rotation steps, each row followed by its count of steps
The counts run from 0 to 353.
109; 122; 100; 100; 137; 129; 95; 90; 100; 86; 106; 98; 98; 113; 125; 103; 101; 65; 96; 97; 111; 99; 79; 85; 84; 103; 119; 104; 99; 100; 78; 123; 113; 86; 118; 117; 78; 97; 76; 101; 68; 118; 83; 107; 98; 83; 112; 87; 105; 97; 102; 92; 90; 84; 100; 119; 117; 98; 83; 98; 105; 81 -> 167
108; 114; 98; 79; 148; 131; 97; 83; 93; 99; 107; 101; 95; 116; 138; 83; 98; 65; 110; 99; 106; 85; 84; 108; 94; 94; 111; 106; 98; 116; 87; 125; 100; 93; 115; 101; 76; 84; 90; 89; 88; 117; 92; 102; 93; 94; 105; 101; 100; 83; 100; 93; 100; 108; 110; 123; 112; 119; 74; 100; 102; 97 -> 182
106; 115; 103; 87; 133; 113; 95; 94; 82; 100; 94; 109; 103; 118; 113; 108; 106; 50; 97; 113; 106; 97; 80; 96; 83; 105; 130; 111; 101; 85; 74; 131; 115; 91; 113; 109; 83; 90; 96; 83; 97; 121; 99; 98; 100; 78; 100; 85; 117; 96; 93; 88; 110; 90; 105; 112; 112; 112; 77; 94; 111; 104 -> 327
119; 103; 113; 88; 139; 117; 91; 96; 82; 114; 93; 104; 99; 126; 102; 95; 105; 87; 107; 93; 90; 94; 100; 92; 95; 96; 129; 97; 104; 98; 80; 106; 112; 109; 123; 93; 84; 74; 90; 74; 98; 129; 89; 84; 100; 83; 87; 95; 110; 93; 83; 77; 110; 90; 120; 110; 109; 116; 75; 89; 120; 111 -> 34
115; 100; 94; 91; 142; 127; 86; 89; 105; 87; 105; 111; 100; 121; 104; 102; 91; 76; 99; 96; 79; 115; 98; 95; 99; 104; 106; 106; 104; 104; 65; 125; 110; 88; 112; 118; 85; 82; 110; 79; 100; 112; 81; 78; 109; 81; 111; 84; 115; 100; 96; 73; 93; 105; 115; 110; 95; 128; 80; 111; 101; 105 -> 45
119; 103; 94; 98; 130; 118; 83; 105; 105; 110; 74; 83; 97; 113; 108; 87; 105; 93; 99; 90; 88; 97; 93; 81; 105; 103; 117; 101; 100; 91; 65; 93; 111; 89; 106; 99; 94; 64; 106; 90; 87; 105; 93; 108; 129; 90; 117; 101; 113; 103; 108; 74; 88; 93; 138; 127; 98; 80; 85; 78; 95; 96 -> 263
110; 103; 114; 89; 136; 125; 94; 102; 109; 98; 85; 85; 104; 98; 127; 88; 90; 88; 99; 106; 92; 93; 99; 66; 108; 92; 115; 98; 96; 112; 88; 98; 106; 86; 108; 89; 73; 86; 82; 88; 95; 134; 97; 112; 113; 94; 104; 90; 106; 96; 89; 93; 92; 96; 130; 128; 104; 103; 84; 111; 111; 61 -> 140
97; 102; 95; 89; 122; 118; 81; 111; 99; 101; 81; 103; 108; 113; 108; 102; 89; 59; 92; 100; 99; 94; 82; 82; 86; 93; 136; 104; 92; 92; 77; 123; 116; 82; 119; 119; 79; 87; 97; 112; 91; 119; 99; 107; 103; 75; 105; 95; 118; 104; 115; 82; 90; 102; 111; 110; 121; 114; 79; 108; 99; 76 -> 307
100; 107; 104; 99; 127; 131; 93; 111; 100; 103; 93; 82; 95; 111; 123; 100; 111; 78; 101; 106; 106; 85; 91; 104; 87; 88; 126; 113; 91; 87; 92; 123; 119; 80; 102; 105; 85; 78; 98; 75; 105; 122; 101; 117; 109; 93; 104; 95; 107; 101; 88; 103; 84; 90; 124; 143; 110; 96; 80; 88; 96; 78 -> 127
128; 108; 86; 101; 150; 131; 100; 89; 106; 86; 104; 99; 88; 114; 110; 79; 101; 95; 95; 79; 94; 107; 77; 89; 90; 98; 106; 100; 98; 103; 60; 110; 94; 96; 101; 105; 79; 73; 96; 96; 84; 95; 84; 99; 117; 86; 110; 84; 121; 101; 102; 71; 100; 90; 110; 110; 107; 86; 92; 98; 105; 101 -> 224
105; 106; 111; 93; 125; 105; 81; 101; 84; 116; 78; 98; 94; 123; 113; 102; 89; 64; 93; 101; 91; 83; 104; 92; 118; 100; 124; 97; 105; 111; 78; 112; 117; 85; 136; 96; 87; 76; 90; 97; 94; 136; 91; 102; 106; 97; 102; 98; 100; 97; 99; 82; 89; 103; 122; 111; 119; 110; 68; 96; 95; 88 -> 2
104; 107; 105; 92; 130; 118; 99; 96; 94; 95; 101; 99; 85; 125; 115; 90; 87; 64; 97; 104; 93; 101; 84; 94; 85; 94; 126; 99; 109; 114; 83; 129; 106; 95; 127; 119; 78; 78; 91; 98; 98; 134; 84; 96; 87; 74; 109; 93; 108; 102; 94; 83; 98; 95; 120; 103; 116; 124; 85; 110; 116; 93 -> 342
120; 117; 100; 93; 139; 124; 86; 91; 85; 99; 87; 104; 116; 98; 117; 121; 107; 64; 112; 107; 99; 95; 98; 80; 101; 106; 129; 106; 95; 92; 80; 111; 125; 86; 110; 109; 91; 101; 89; 82; 78; 126; 94; 103; 101; 89; 120; 87; 114; 88; 93; 104; 93; 90; 111; 124; 97; 94; 83; 100; 105; 82 -> 152
112; 112; 100; 98; 141; 125; 95; 102; 95; 86; 90; 98; 109; 95; 117; 110; 104; 74; 99; 106; 96; 102; 83; 79; 94; 98; 121; 108; 88; 91; 80; 118; 119; 83; 96; 105; 75; 96; 88; 80; 101; 125; 98; 110; 116; 88; 102; 71; 127; 97; 86; 105; 95; 81; 109; 119; 107; 91; 93; 112; 106; 68 -> 134
109; 106; 105; 94; 128; 103; 87; 101; 90; 93; 81; 106; 105; 115; 106; 122; 88; 57; 81; 106; 97; 106; 88; 72; 100; 106; 128; 106; 101; 90; 66; 115; 121; 78; 113; 110; 79; 93; 91; 100; 88; 120; 91; 102; 116; 81; 106; 75; 114; 99; 102; 82; 94; 87; 106; 109; 116; 102; 79; 104; 102; 85 -> 311
115; 102; 81; 87; 137; 119; 88; 101; 97; 99; 88; 103; 107; 100; 107; 95; 99; 87; 98; 107; 84; 98; 89; 89; 92; 92; 122; 110; 88; 104; 75; 123; 131; 72; 87; 107; 90; 79; 115; 74; 113; 105; 87; 104; 108; 93; 129; 85; 129; 85; 92; 92; 89; 109; 128; 108; 91; 105; 97; 111; 103; 80 -> 97
110; 103; 90; 94; 142; 114; 98; 99; 104; 85; 103; 100; 90; 114; 108; 85; 96; 99; 79; 102; 87; 115; 79; 86; 91; 99; 106; 108; 92; 111; 67; 124; 123; 74; 92; 106; 76; 75; 106; 78; 112; 102; 81; 100; 120; 83; 110; 74; 126; 88; 90; 81; 97; 99; 122; 102; 98; 106; 98; 107; 108; 90 -> 80
105; 101; 93; 94; 126; 113; 81; 115; 85; 111; 74; 96; 90; 115; 110; 98; 109; 75; 92; 92; 97; 81; 85; 108; 96; 91; 130; 109; 83; 84; 74; 119; 127; 82; 102; 102; 86; 66; 110; 89; 107; 105; 102; 116; 123; 93; 102; 96; 124; 93; 109; 90; 89; 95; 115; 118; 118; 89; 76; 80; 86; 89 -> 270
98; 94; 107; 95; 115; 123; 79; 113; 99; 102; 76; 94; 101; 120; 109; 106; 91; 61; 102; 98; 94; 91; 100; 92; 97; 91; 135; 107; 94; 85; 84; 118; 113; 89; 121; 118; 85; 79; 104; 100; 97; 126; 104; 106; 105; 81; 103; 100; 111; 113; 109; 85; 86; 98; 122; 132; 120; 118; 70; 97; 92; 84 -> 304
107; 96; 109; 96; 121; 115; 96; 115; 101; 109; 74; 82; 87; 112; 115; 84; 98; 78; 101; 95; 93; 94; 83; 86; 94; 92; 130; 100; 95; 91; 79; 102; 94; 97; 118; 100; 74; 62; 90; 99; 101; 132; 97; 110; 124; 81; 86; 96; 115; 111; 98; 88; 96; 83; 132; 123; 121; 94; 90; 93; 100; 82 -> 284
104; 105; 85; 83; 135; 114; 90; 105; 99; 98; 81; 103; 100; 101; 113; 92; 100; 65; 88; 102; 96; 91; 75; 91; 92; 95; 112; 110; 85; 86; 59; 119; 112; 74; 93; 97; 79; 78; 104; 94; 102; 98; 97; 110; 131; 95; 96; 81; 135; 91; 111; 87; 98; 104; 112; 112; 113; 94; 87; 103; 89; 85 -> 274
115; 103; 99; 80; 130; 100; 85; 99; 88; 108; 65; 107; 105; 104; 115; 114; 96; 55; 105; 113; 85; 100; 89; 87; 109; 109; 118; 107; 99; 92; 65; 109; 111; 83; 107; 99; 88; 79; 102; 85; 98; 130; 92; 100; 126; 92; 107; 80; 123; 93; 97; 96; 98; 95; 126; 115; 98; 97; 87; 103; 94; 90 -> 294
107; 101; 109; 84; 144; 116; 81; 98; 81; 111; 97; 107; 99; 125; 109; 87; 100; 86; 100; 93; 88; 90; 102; 101; 101; 94; 128; 100; 95; 108; 81; 118; 124; 99; 119; 99; 81; 76; 103; 79; 110; 123; 97; 90; 100; 83; 94; 102; 114; 84; 92; 79; 103; 107; 118; 106; 110; 129; 65; 94; 109; 109 -> 37
124; 98; 98; 99; 135; 118; 108; 99; 106; 90; 97; 88; 88; 113; 105; 91; 97; 104; 91; 102; 82; 111; 88; 83; 97; 100; 110; 103; 106; 109; 70; 106; 109; 89; 96; 99; 80; 65; 101; 67; 106; 116; 72; 98; 117; 86; 106; 74; 116; 100; 76; 82; 97; 85; 136; 121; 95; 98; 101; 97; 113; 92 -> 84
95; 112; 103; 95; 137; 133; 84; 110; 102; 94; 95; 87; 97; 108; 125; 93; 114; 74; 102; 106; 105; 91; 86; 101; 85; 91; 124; 114; 82; 88; 90; 126; 123; 77; 103; 116; 82; 86; 97; 82; 108; 118; 109; 117; 109; 85; 106; 99; 118; 100; 96; 103; 87; 94; 119; 135; 109; 100; 84; 98; 96; 76 -> 129
127; 114; 89; 103; 143; 120; 92; 82; 89; 93; 102; 106; 85; 121; 121; 99; 92; 76; 106; 85; 91; 102; 87; 100; 106; 108; 113; 99; 107; 120; 74; 120; 114; 91; 120; 119; 91; 82; 97; 98; 74; 111; 75; 93; 101; 92; 132; 97; 101; 86; 103; 88; 88; 93; 113; 109; 105; 99; 86; 95; 98; 104 -> 203
101; 109; 108; 88; 128; 109; 77; 98; 91; 116; 78; 98; 94; 123; 117; 97; 88; 62; 91; 102; 91; 84; 105; 94; 114; 102; 121; 100; 105; 111; 76; 117; 121; 81; 132; 99; 90; 78; 92; 99; 92; 131; 92; 102; 107; 93; 109; 101; 100; 91; 105; 82; 87; 108; 123; 111; 114; 114; 67; 97; 95; 90 -> 3
116; 104; 101; 82; 131; 107; 80; 97; 93; 107; 67; 106; 109; 104; 112; 115; 96; 58; 104; 112; 85; 101; 97; 85; 112; 111; 116; 107; 104; 93; 64; 106; 112; 81; 106; 102; 90; 81; 102; 81; 99; 128; 97; 97; 127; 91; 109; 84; 118; 94; 98; 92; 96; 100; 131; 120; 93; 100; 83; 104; 94; 93 -> 295
116; 109; 86; 86; 136; 115; 93; 93; 103; 99; 100; 101; 98; 123; 103; 94; 97; 90; 85; 104; 93; 106; 91; 86; 92; 104; 108; 103; 105; 107; 59; 118; 125; 77; 102; 104; 91; 76; 107; 74; 91; 93; 70; 92; 108; 86; 125; 87; 113; 83; 96; 66; 95; 112; 127; 108; 87; 112; 85; 91; 108; 109 -> 63
102; 114; 92; 101; 127; 111; 87; 113; 101; 97; 90; 87; 92; 109; 111; 94; 102; 92; 85; 107; 100; 97; 78; 78; 87; 99; 128; 107; 87; 100; 77; 122; 143; 67; 101; 115; 86; 87; 95; 92; 99; 108; 86; 118; 106; 84; 125; 91; 120; 91; 99; 92; 84; 93; 123; 109; 105; 86; 94; 98; 103; 73 -> 113
110; 94; 96; 102; 120; 137; 94; 118; 118; 99; 90; 75; 97; 108; 106; 88; 91; 102; 92; 95; 93; 94; 99; 78; 90; 80; 128; 102; 92; 101; 85; 106; 115; 83; 100; 106; 81; 73; 106; 84; 100; 110; 89; 112; 105; 88; 114; 90; 111; 110; 99; 76; 80; 101; 133; 138; 106; 106; 90; 99; 109; 65 -> 106
111; 98; 95; 105; 114; 129; 97; 121; 110; 102; 91; 77; 89; 111; 106; 95; 93; 95; 93; 95; 94; 89; 88; 86; 86; 77; 132; 103; 93; 99; 88; 113; 118; 84; 106; 109; 82; 70; 100; 88; 99; 115; 80; 116; 102; 87; 111; 86; 111; 106; 96; 84; 79; 89; 129; 131; 114; 99; 94; 97; 107; 64 -> 108
120; 108; 81; 88; 149; 119; 87; 92; 92; 97; 91; 107; 84; 110; 120; 81; 100; 82; 105; 90; 80; 98; 81; 113; 107; 101; 105; 108; 93; 113; 67; 122; 114; 82; 96; 107; 86; 65; 114; 84; 104; 102; 88; 100; 122; 99; 118; 97; 121; 81; 102; 92; 91; 108; 124; 110; 99; 94; 89; 100; 87; 106 -> 238
137; 104; 98; 104; 142; 132; 88; 93; 80; 101; 95; 105; 101; 122; 105; 97; 103; 98; 106; 73; 95; 90; 101; 94; 105; 91; 135; 96; 98; 102; 80; 102; 119; 103; 103; 93; 86; 78; 105; 82; 83; 100; 90; 95; 101; 98; 115; 96; 105; 87; 99; 74; 99; 90; 109; 121; 112; 95; 64; 83; 108; 108 -> 211
100; 114; 94; 90; 139; 131; 88; 106; 100; 93; 94; 95; 106; 96; 123; 93; 109; 74; 101; 109; 105; 93; 81; 90; 80; 93; 124; 113; 80; 90; 82; 127; 121; 78; 100; 114; 78; 93; 94; 88; 102; 119; 106; 116; 108; 83; 108; 92; 125; 99; 95; 103; 90; 96; 112; 120; 106; 99; 94; 109; 102; 70 -> 131
112; 102; 104; 80; 133; 110; 80; 95; 96; 106; 67; 105; 113; 105; 114; 111; 95; 61; 102; 112; 83; 102; 103; 81; 114; 108; 114; 108; 101; 90; 64; 102; 109; 85; 104; 97; 89; 78; 105; 84; 97; 126; 101; 99; 126; 90; 110; 87; 112; 97; 99; 88; 96; 104; 134; 126; 91; 105; 77; 103; 91; 95 -> 296
112; 112; 105; 95; 131; 112; 96; 91; 86; 93; 99; 106; 90; 126; 110; 104; 93; 66; 100; 103; 89; 105; 85; 93; 89; 104; 129; 102; 109; 110; 80; 130; 115; 96; 126; 123; 84; 81; 93; 94; 96; 136; 84; 94; 91; 76; 116; 90; 111; 102; 89; 87; 97; 84; 117; 100; 109; 116; 88; 107; 115; 101 -> 344
105; 109; 108; 89; 135; 124; 91; 104; 108; 104; 85; 79; 102; 108; 119; 93; 105; 93; 89; 115; 102; 93; 101; 74; 107; 101; 111; 106; 98; 94; 78; 99; 124; 74; 94; 84; 88; 83; 98; 73; 97; 113; 98; 114; 120; 97; 115; 91; 105; 92; 87; 85; 92; 98; 138; 141; 91; 90; 80; 88; 105; 82 -> 121
